In the data rows, zero lies at 4.5, halfway between 4 and 5.
Each thing below was measured twice, in two different ways. The second way is not exact.
Here are some of them measured both ways, the first way above the second, with a blank line after each pair.
array([2, 1, 0, 3, 3, 3, 2, 5])
array([0, 6, 1, 6, 5, 2, 6, 7])

array([8, 6, 3, 1, 8, 6, 6, 0])
array([3, 2, 6, 3, 0, 6, 8, 1])

array([6, 6, 5, 4, 6, 5, 6, 5])
array([5, 3, 7, 4, 5, 6, 5, 3])

array([3, 4, 6, 6, 3, 4, 4, 6])
array([6, 6, 4, 5, 5, 4, 3, 6])

array([6, 5, 7, 4, 4, 4, 5, 5])
array([7, 5, 5, 5, 5, 6, 5, 3])

array([3, 3, 5, 6, 4, 3, 3, 5])
array([5, 5, 3, 6, 5, 3, 3, 6])

array([3, 1, 1, 3, 4, 3, 1, 5])
array([1, 5, 0, 6, 5, 1, 6, 6])

array([1, 2, 3, 5, 3, 2, 2, 5])
array([3, 6, 2, 7, 5, 2, 4, 8])

array([5, 7, 5, 4, 5, 6, 7, 5])
array([5, 4, 6, 3, 5, 7, 5, 4])

array([3, 3, 4, 5, 4, 2, 2, 5])
array([4, 5, 3, 7, 5, 2, 4, 6])

array([7, 6, 5, 2, 9, 8, 7, 1])
array([5, 0, 6, 1, 1, 7, 7, 2])

array([4, 4, 5, 6, 4, 4, 4, 4])
array([5, 5, 4, 5, 5, 4, 3, 5])

array([3, 2, 3, 5, 3, 2, 3, 5])
array([3, 6, 2, 7, 5, 3, 4, 6])

array([6, 6, 5, 5, 4, 5, 5, 5])
array([5, 5, 6, 4, 5, 5, 4, 3])

array([6, 6, 4, 3, 8, 7, 6, 1])
array([4, 1, 6, 2, 1, 6, 6, 3])

array([4, 5, 5, 6, 4, 5, 5, 6])
array([5, 5, 5, 4, 6, 5, 3, 4])

array([3, 3, 4, 5, 3, 4, 2, 5])
array([4, 6, 3, 5, 5, 2, 4, 6])

array([7, 7, 4, 3, 7, 7, 6, 3])
array([4, 2, 7, 2, 3, 7, 6, 2])

array([3, 4, 3, 6, 4, 3, 3, 5])
array([3, 5, 4, 6, 5, 3, 3, 6])

Here are 24 more, measured the second way only, each followed by its number:
array([6, 5, 5, 4, 5, 5, 4, 4]) 0
array([6, 5, 4, 5, 6, 4, 3, 6]) 1
array([3, 5, 2, 7, 5, 3, 4, 6]) 2
array([6, 4, 6, 4, 6, 7, 5, 4]) 3
array([2, 5, 2, 7, 5, 2, 6, 6]) 4
array([0, 6, 1, 7, 5, 1, 5, 7]) 5
array([5, 2, 6, 3, 0, 7, 8, 0]) 6
array([5, 6, 5, 5, 6, 4, 4, 4]) 7
array([4, 1, 5, 2, 0, 7, 7, 1]) 8
array([0, 6, 1, 6, 5, 1, 7, 6]) 9
array([6, 6, 4, 5, 5, 4, 2, 4]) 10
array([4, 3, 7, 2, 4, 6, 5, 3]) 11
array([5, 4, 6, 3, 3, 7, 6, 3]) 12
array([5, 2, 6, 3, 2, 7, 8, 3]) 13
array([5, 4, 7, 5, 6, 6, 4, 4]) 14
array([6, 5, 5, 6, 5, 5, 3, 6]) 15
array([6, 6, 5, 5, 6, 5, 3, 3]) 16
array([5, 6, 5, 6, 5, 4, 2, 6]) 17
array([6, 6, 3, 6, 6, 3, 3, 5]) 18
array([6, 5, 6, 4, 6, 6, 4, 4]) 19
array([4, 4, 3, 7, 5, 3, 3, 6]) 20
array([6, 4, 5, 3, 5, 6, 5, 4]) 21
array([6, 5, 5, 4, 6, 4, 3, 6]) 22
array([5, 5, 4, 6, 5, 4, 3, 5]) 23
Some of them follow, measured the first way. Which numbered row above is each one? Its number follows it:
array([5, 6, 6, 4, 5, 5, 7, 6]) >> 3
array([8, 5, 4, 2, 8, 7, 7, 0]) >> 8
array([6, 5, 6, 6, 3, 4, 5, 6]) >> 16
array([5, 5, 5, 6, 3, 4, 4, 6]) >> 7
array([5, 5, 6, 4, 5, 6, 6, 5]) >> 21
array([3, 1, 0, 2, 3, 3, 0, 5]) >> 9
array([4, 4, 4, 6, 4, 3, 4, 5]) >> 23
Here are 24 more, measured the second way only, each followed by its number:
array([6, 6, 5, 6, 5, 6, 3, 5]) 0
array([6, 6, 5, 4, 6, 5, 4, 5]) 1
array([0, 6, 1, 6, 6, 1, 6, 7]) 2
array([5, 5, 4, 6, 6, 4, 2, 6]) 3
array([4, 2, 7, 2, 1, 7, 7, 2]) 4
array([5, 6, 4, 4, 5, 4, 3, 5]) 5
array([5, 3, 6, 2, 3, 6, 6, 4]) 6
array([6, 5, 4, 5, 5, 4, 3, 5]) 7
array([4, 2, 7, 2, 2, 7, 7, 3]) 8
array([5, 4, 7, 3, 4, 7, 6, 3]) 9
array([4, 2, 5, 2, 1, 7, 7, 1]) 10
array([5, 5, 4, 5, 5, 5, 3, 5]) 11
array([6, 5, 3, 7, 5, 4, 2, 5]) 12
array([6, 6, 6, 4, 6, 4, 3, 4]) 13
array([1, 5, 2, 5, 5, 1, 6, 7]) 14
array([4, 4, 4, 7, 6, 3, 3, 5]) 15
array([5, 6, 3, 5, 5, 3, 3, 6]) 16
array([5, 4, 6, 3, 5, 6, 6, 3]) 17
array([4, 2, 7, 3, 3, 6, 7, 2]) 18
array([5, 2, 7, 2, 3, 6, 7, 2]) 19
array([7, 5, 5, 4, 6, 5, 3, 4]) 20
array([6, 5, 6, 3, 6, 5, 4, 5]) 21
array([2, 5, 2, 6, 6, 3, 5, 7]) 22
array([5, 6, 5, 6, 5, 3, 2, 5]) 23
Some of them follow, measured the first way. Which numbered row above is each one? Its number follows it:
array([4, 4, 4, 6, 5, 2, 2, 6]) >> 15
array([4, 5, 7, 6, 4, 5, 5, 5]) >> 20
array([2, 2, 0, 3, 3, 4, 1, 5]) >> 14
array([3, 3, 5, 6, 3, 4, 3, 5]) >> 16
array([4, 6, 6, 6, 4, 6, 5, 6]) >> 21
array([5, 6, 5, 3, 6, 7, 6, 3]) >> 6
array([4, 4, 5, 7, 4, 4, 5, 5]) >> 11
